Each path below is one point turned by a fixed rotation once a step. After each direction that follows a path, write how fast that rotation turns it, in degrees a step (0 if it stays still).
Each turn is a multiple of 5 degrees from 10 to 175, or 0.
Each row of a path follows its step; steps can be skipped.
Rotation 1:
step 0: [ 17  25  -3  -6  -2  -4   6  16   8   4  -3  12  16 -16   4 -11  12 -16
  -5  -5 -11   5  -6  -3  -4  -3   1   7   9  14  -2  14 -11   1  10  -1
  -1  -3  15  24 -20  22 -19   1   5 -14 -15 -20   6 -13  -9   5  -6  12
  -3  -8 -13  -8  -9   0  18  -4   4  -4   5  -7]
step 1: [ 16  -3  22  -5 -10  -4   6   4  -1  -4  -7   3  10  -5  11  -6  -3   0
  12   9  -2 -11   6 -14  -4  -4   5  -6  12  18 -18  -1 -19  13  14   5
 -12   6  -2  21  -3  14 -12  -5  17  12  12 -10 -10  -8  -9  -2 -12 -13
 -12  -5  -5  15 -10 -22  -3   0   9 -14  -4 -25]
step 6: [ 18   0  -4  17   5  13  -3  22   5   9   9 -10  11   4  -5   3  -2 -12
   8 -17  -6  -1  -7   2  -9  -9  -2  -8   3  14 -20 -13   6  12   0  -5
   4  -6   9  22  -8  19  -9   6  -5  -5   0   2 -29  -2 -16   1  -1  16
  -7   9  -4   7   2   8   2  16  13 -27   0  13]
step 11: [  2  19  -1  22 -16  -6  -3  -7  11  12   3  -1  15  -1  20  -4   1   3
   0  -3   1  31  13 -11   3   8   7  -8  10  22   1   4   4 -11   8  -8
   2   4  12   8   4  16   4  17   1   0  11  -4  -8   2 -17  15  -1   9
   0 -12  18  -3  25 -11   1  13   0   3 -11  -7]
step 16: [ 11   1  -8  -8 -33  12   4   8  -4   0  -9   4  13  -3  18  -7  -8 -14
  -8  -5  12  20  -4  10  -5   4  -3  -5  -8  -1 -11  -2  -4 -28   6   4
  11  12  -3   5  12  22   2   1 -15 -11   5 -22  -5  -7  13  -9 -17   1
   5  -4 -16   4  -5   2  13   4  10 -15  -9  -7]
step 18: [  3   1   4  16  20  23  17   2   0   4 -17  13   0   2   2   2   7   0
  -1  12   5   5   3  -3 -10 -11  -9  -8  -1   2 -31  17 -10  -7  -5  -7
 -22 -12  21  -7  -4   1   0  13  -5  13   1 -12  -6  -3 -25 -13  -4  14
 -12  -4  18  -9  -9   1   4  -9   9  -8  -5  -5]
step 19: [ -4  14  12   0 -12  16  13  19 -14 -17  -9  12  24  -1   2 -19   7  -4
   9   4   9   3 -13  10 -11   3   0  11   9   3 -12  10 -22  -1  -4  -3
   4   6  18   1 -24  -4   6   3 -16   4  -4  10 -18  -8 -14  -5  11  24
  -5  -6 -11  -1   5  -3   3   5   3 -15   0  -2]
Speeds:
[ 0  2  0  4  2  5 -1  5 -5  3  3 -3  3 -2 -2  5  4 -2 -2  1  2  0  7  0
  1 -1  0  4  0 -3  3  1  0 -3  1  0  0 -3  3 -2  2  0  3  1  2 -2 -4 -3
  3 -1  0  2 -6  0  3 -2  2  2 -4  0  4  3  2 -1 -2 -4] : 140
[-5  2  2  1 -2 -1 -1 -1  4  1  2  1 -2 -1 -2 -2  1  1 -4  4 -2 -3 -2  1
 -6  3  0  1  1  2  2  3  2 -3 -2 -1  4 -1  7 -4 -3  1 -1  5  0  0  1 -4
  4  0 -4  0  6  1 -3 -3  0 -3 -1  2  0  4 -3 -2 -3 -3] : 95
[ 1 -1 -2  2  1  1  2  4  0  3  0  5  4  1 -3 -3  2 -5  1 -2  2 -2  1  3
 -3  2  2  1  0  2 -5 -5 -1  0  0  1  3  3  3 -5  1 -1  3  0 -2 -2 -1  0
  0 -2  5  0  3 -2  1  5 -4 -3  0  1  2  1 -1 -2  2  6] : 110
[-1  3 -2 -1  0  0  3  0 -3  3  3 -1 -2  0 -1  1  1  2  3 -1  3  2 -3  3
 -4 -2 -6 -2  3  0 -1  1  3 -4 -5 -3 -1 -2 -2  6 -3  0 -1 -1  0  1 -6 -2
 -1 -4  2  3  0  5 -1  5 -1  0 -4  3 -1 -2 -4 -3  0  1] : 115
[ 1  1 -1 -1 -2 -2  5 -4 -4 -1  2 -1  2  2 -1  0  4 -2  2  0  2 -4  1 -2
  1  2 -5  2 -1  2 -1  2 -3  1  3 -1 -1  6  1  2  1 -2  6 -1 -2  3  0 -1
  1  2 -3  0  4  3  4  0  8 -3  1 -4 -2  0 -3  0 -4  0] : 45
Rotation 2:
step 7: [ -3   8 -10  14  -6 -14   0  -2 -16  10 -14 -10  -5  10   3  20   0  -3
  10   3   4  -1  -1   3   2 -24   2  -5   3  11  11   7  -6   9  -2   0
  -7 -15 -13  17  -8  -7  15  -3   8   2 -23   8 -22  -2 -10 -12   4  -4
   0   4  16   9  -1   6  11  16 -10  -2  -3  24]
step 13: [ 11  -7 -12  21   9   9  -3  -6   3  13 -13 -18  -2   0  12  -4  10   1
  10  -6 -26  11  -3   9  -6  -1 -25  -2 -13 -14   8  -6  13  15   3  -1
   1   7 -11  13 -14   4  12   8   1   4 -10  11 -10  11  14  -5  -5  21
   4   4   8 -10  10  -3   9   4  -7  13   6  -1]
step 14: [-10  -1 -20   1   6   5  -8  -6  -1  -7 -22 -19 -31  -2   8   2   7   2
   9   8  13 -10   2  12  -7   1 -11   1  -6   0  -3   5   2 -19  -6  -9
  14  17  11  22  -8  -4   6  12  13   0  -4  10  -2  -3   3   3  -9   5
   1   1   3 -10  11   8   4 -21 -21   2   1   0]
step 17: [ -4  -3 -18  -2  -4  12   0 -13  -9  14 -14  12  10 -13  -3   4 -10   0
  -1   7 -17  -1  12   2   0 -16  -4   5 -17  -3  18  13   3   4 -11   8
   9  -7 -14  -3  11  -6  12  13  -5   6 -11   7  -8   9 -11  -7   7  -8
 -15  19  -5   6  11 -14  16  17 -18   9   5  -9]
step 22: [-12 -23  -3  13  12   4   5  -2   5  -8  11   6  -6 -18   8  14  -2   3
  -4   5   6  21  -7   5   1 -16  17 -11   0 -10  -8   2   4   5 -13  -6
   3   9 -10   9  -1 -10  -4   2   7   8  -6   5   9  26   5   0   5 -31
  -2  12  -4 -11  17  -5   9   5 -13  -3  -6  -5]
step 24: [ -2  -2  -8   2   9  -6  -3  -3  -2  -4  -6   4 -10   7   8  17   5   5
  18  -6   8  -7  -8  25   1 -10 -16 -13   1   2   1  -3  12  21  -4   7
   4  11  13  19 -16 -15   2   1  -5   9  -7   4 -15 -10  -2 -11  -8 -20
   6  17 -16 -13   5   7   2  17 -10 -10   8   7]
step 25: [  0   5   2   7   6   9  -3   8   3  -8  -9 -16  -7   3   8  14  -1   5
   0   1  -9   6   5  16   5 -22  -6   1  -7 -18  15 -12  23   7  10  -3
  -3 -14   0  15 -23   4  15  11  -4   3 -10 -10  -2 -19  18  -5 -15   6
   0  -6  -4  11   4  17  12   3 -15  13   3  -4]
Speeds:
[ 1  1  0 -3 -5  2 -3 -3 -2 -4  3  6 -1  1  0  1 -6  1 -4  2 -2  2 -1  2
  3  1  3  0  2  0  2 -2 -3  0  3  2  6  6  2  0 -1  1  3  1  1  0  1  1
 -2  3  1  0  2 -1  1  2 -7 -1  0  0 -3  5  0  3 -3 -1] : 55
[-2 -2  2  3 -3 -1  1 -2  0  0  1  1 -2  3 -1  2 -2  1 -2  3  0  3 -2 -2
  3  0  0  1  2  6 -4  3  1 -1  3  3  4 -6  0  3  1 -1  2  0 -1  1  0  0
  4  1 -1 -2  1 -4 -2 -2 -1  2 -1 -5  9  0  4 -5  3  3] : 25
[-4  1 -4 -3 -1 -2 -3 -1  0  1 -3 -2 -3  6 -4  1 -4 -3 -1  3 -3 -6  2 -4
 -1 -4  3 -2 -1 -1  4  0 -2 -2 -2  0 -2 -6 -2  2  1  1  1  2 -3  3 -1 -1
  2 -5 -3 -1 -1  3  0  1 -2  0 -2 -3 -3  4  1  1  0 -3] : 35
[ 2 -6  0  2 -5 -2  2 -3  0 -2  4 -3  2 -2 -1 -1  2  4  1 -3 -3 -3 -4  2
 -1  2  0  2  4 -3  2  1 -2  2 -1  5 -2 -3  0  2 -2  4 -2 -4  3  3 -2 -2
  6  0  0  1 -2 -2  0  4 -2 -2 -3 -3  0 -2 -3  4  2 -3] : 155
Rotation 3:
step 3: [ 17   2  12   3   3  18   5  12  10  14  -1  -3 -11  21   0   7  -8  12
  10 -19  21 -16 -12   4   3   5  12 -18 -18  14  -1   4  -2  -3   2  14
  -7  -3 -10  20 -21   6  -2 -14  13  -2   5  -3  11   3  13  12  -5  -1
   6  24  14  10  10  -4   9   1  -3  -4  13  -4]
step 4: [  7  -2  -3  -5 -16  -2  -3  10   1  -5  18   8  -2  -7  -4 -18  15   8
  11 -14   7  -6   6  -3  22 -10 -12  11  -9   4 -10 -17   3   5   8   2
   7  13  -2   3   0 -16  -3 -14  13 -12 -25 -22 -11   6 -14   2   2 -15
  -8 -11 -15 -11  -8  -5   6   4 -11 -22  -9  -5]
step 5: [-16  -3  -9   4 -17  11   9 -11 -11   9  -8  -9  11  -7  -9   0 -12  11
 -17 -25   0  15   3 -10   3   5   6   2  -7   9  21 -12  -7  18  -4  10
   1   4  -7  16  -1  -1   9  16  -2   1   7   4  -6 -15 -10   8 -20   6
   5  -5 -17  32 -10   2  12 -14   2  -3  -2   5]
step 9: [ 10   0  -2  13   1   3 -12  -6   3 -17  11 -23   0  -3   7  -7   3 -11
   2 -13  -5   3   2 -19 -22 -19  -6   0 -14  -5   2 -17  -4  -4   5   6
  11  -7   2  -5 -10  -8 -16   8 -27 -13  -8  22  -2 -16  -6  -2   6  -1
   5  10   2   4   1  -7  10  -5   8   7 -20  27]
step 10: [-10   3  -8  -8 -21  -5  -8  -2   3   4  12   5  -1  -4  31  14  -1 -16
 -16  21  -3   3  -3  13  -5   6  -7   1  30  -3  -1 -19   6  -6  12   8
  14  -3  -1 -10   4  -7   9  14  14  17  -5   2  -8  -4  -3 -15 -24   9
  -1   2   1  -7  10 -10  -1  -9  10  14   9  -2]
step 23: [  4  11  10  12 -27  -2 -14  11  -7  10  -8   8   2 -11  -2  -1  -2 -10
   0  10   3   0   0  -3   2 -11  -5   1   7  16  14 -13  -3  -3  -4 -12
  -3  17 -12  -5   5   4  -9  16  -2  20  -7  11  -9 -28   0 -16   0  -2
   2  18 -10 -10 -17   7  24 -14  -7   2 -17  -6]
step 25: [ -5  14   0  11   7  -2 -12   1   3  -9   1   6  -7   6 -13  17  -1  -9
  -1  -7  -7   4   3 -19 -12  -4  11 -13  -4 -11 -23   8   2  -7   6   3
   8  -3   5 -19  -6   8 -23   3   7   5 -14  18   7 -17 -18  -4  29   4
  -5   0  -1   0  -4 -13 -15 -11  27  -3   3  19]
Speeds:
[ 1 -2  0 -3  0 -2  2  5 -5  5  2  1 -3 -1 -3  5 -3 -2 -2  0  1  3 -3  1
  0 -1  6 -2  3  1  1  2  1 -4 -1 -4  2 -1 -2  3 -2 -5  5 -1 -2 -3  1  4
 -5 -1  0  4  4 -1 -2 -2  0 -4 -2 -1 -4  1  3  2  2  0] : 80
[ 0  0 -1 -3  1 -2  3 -2 -4  6  1  3 -2 -3  4 -4  1  0  0  1 -3 -4  0 -2
  0  5  0  0  1  2 -2 -1  2  0  3 -3  2 -4  2  2  2  4 -1 -3  0 -1 -3 -4
  0  3 -1 -1 -6  1  1 -3  0 -8  1  2 -1 -3  3 -1  2  4] : 175
[ 6  4  0 -5  0  1  0 -2  1  1 -5  3 -3 -4  3  2  1 -2 -1  2  3  1 -2  4
  3 -1  3  4 -2 -3 -3  1  0 -4  1  0  4  1 -2 -1 -6  3  1  4  1 -1 -1 -4
  6  0  1  1  0  2 -4  1  4  1 -3  1  1  0 -1 -3  2  1] : 95
[ 0 -1 -2 -2  0 -2  4  5 -3  2 -1 -4 -4  2  1  4  0 -1 -1  0  3 -2 -1 -7
 -3  1  0  3  2  1 -2  0  2  4 -2  0 -1  0  1  2  2 -1  1  6  2  0 -6 -1
  4 -2  3 -7  1  0  4  1 -1  3  0  2 -3 -1 -6  1  3 -1] : 140
[-4  1  3  0 -2  3  1 -3  2  3 -1 -3 -3  6 -2  1 -3  3  0 -5 -2  2  1  0
  3 -1  0  5  2 -3  1 -4  2 -1 -5  2  3  4  2  3  4 -1  4 -3 -2  2 -3  1
  1  5 -2 -1 -2 -1 -2  3  3 -4 -1  2  1  1  0 -6  2  0] : 45
[ 0 -1  2 -5 -1  0  3  0  6  1  1 -1 -3  3  0  2  0 -1 -3  3 -1  1  1 -1
 -2  3 -2  3 -2 -5 -4 -3  0  1  0  2  0 -2 -3 -5 -4 -2  0 -6  2  1 -5  0
 -6  0 -2  1 -2  2  1 -6 -1  1 -4  3  1  3 -2  4 -3 -2] : 125
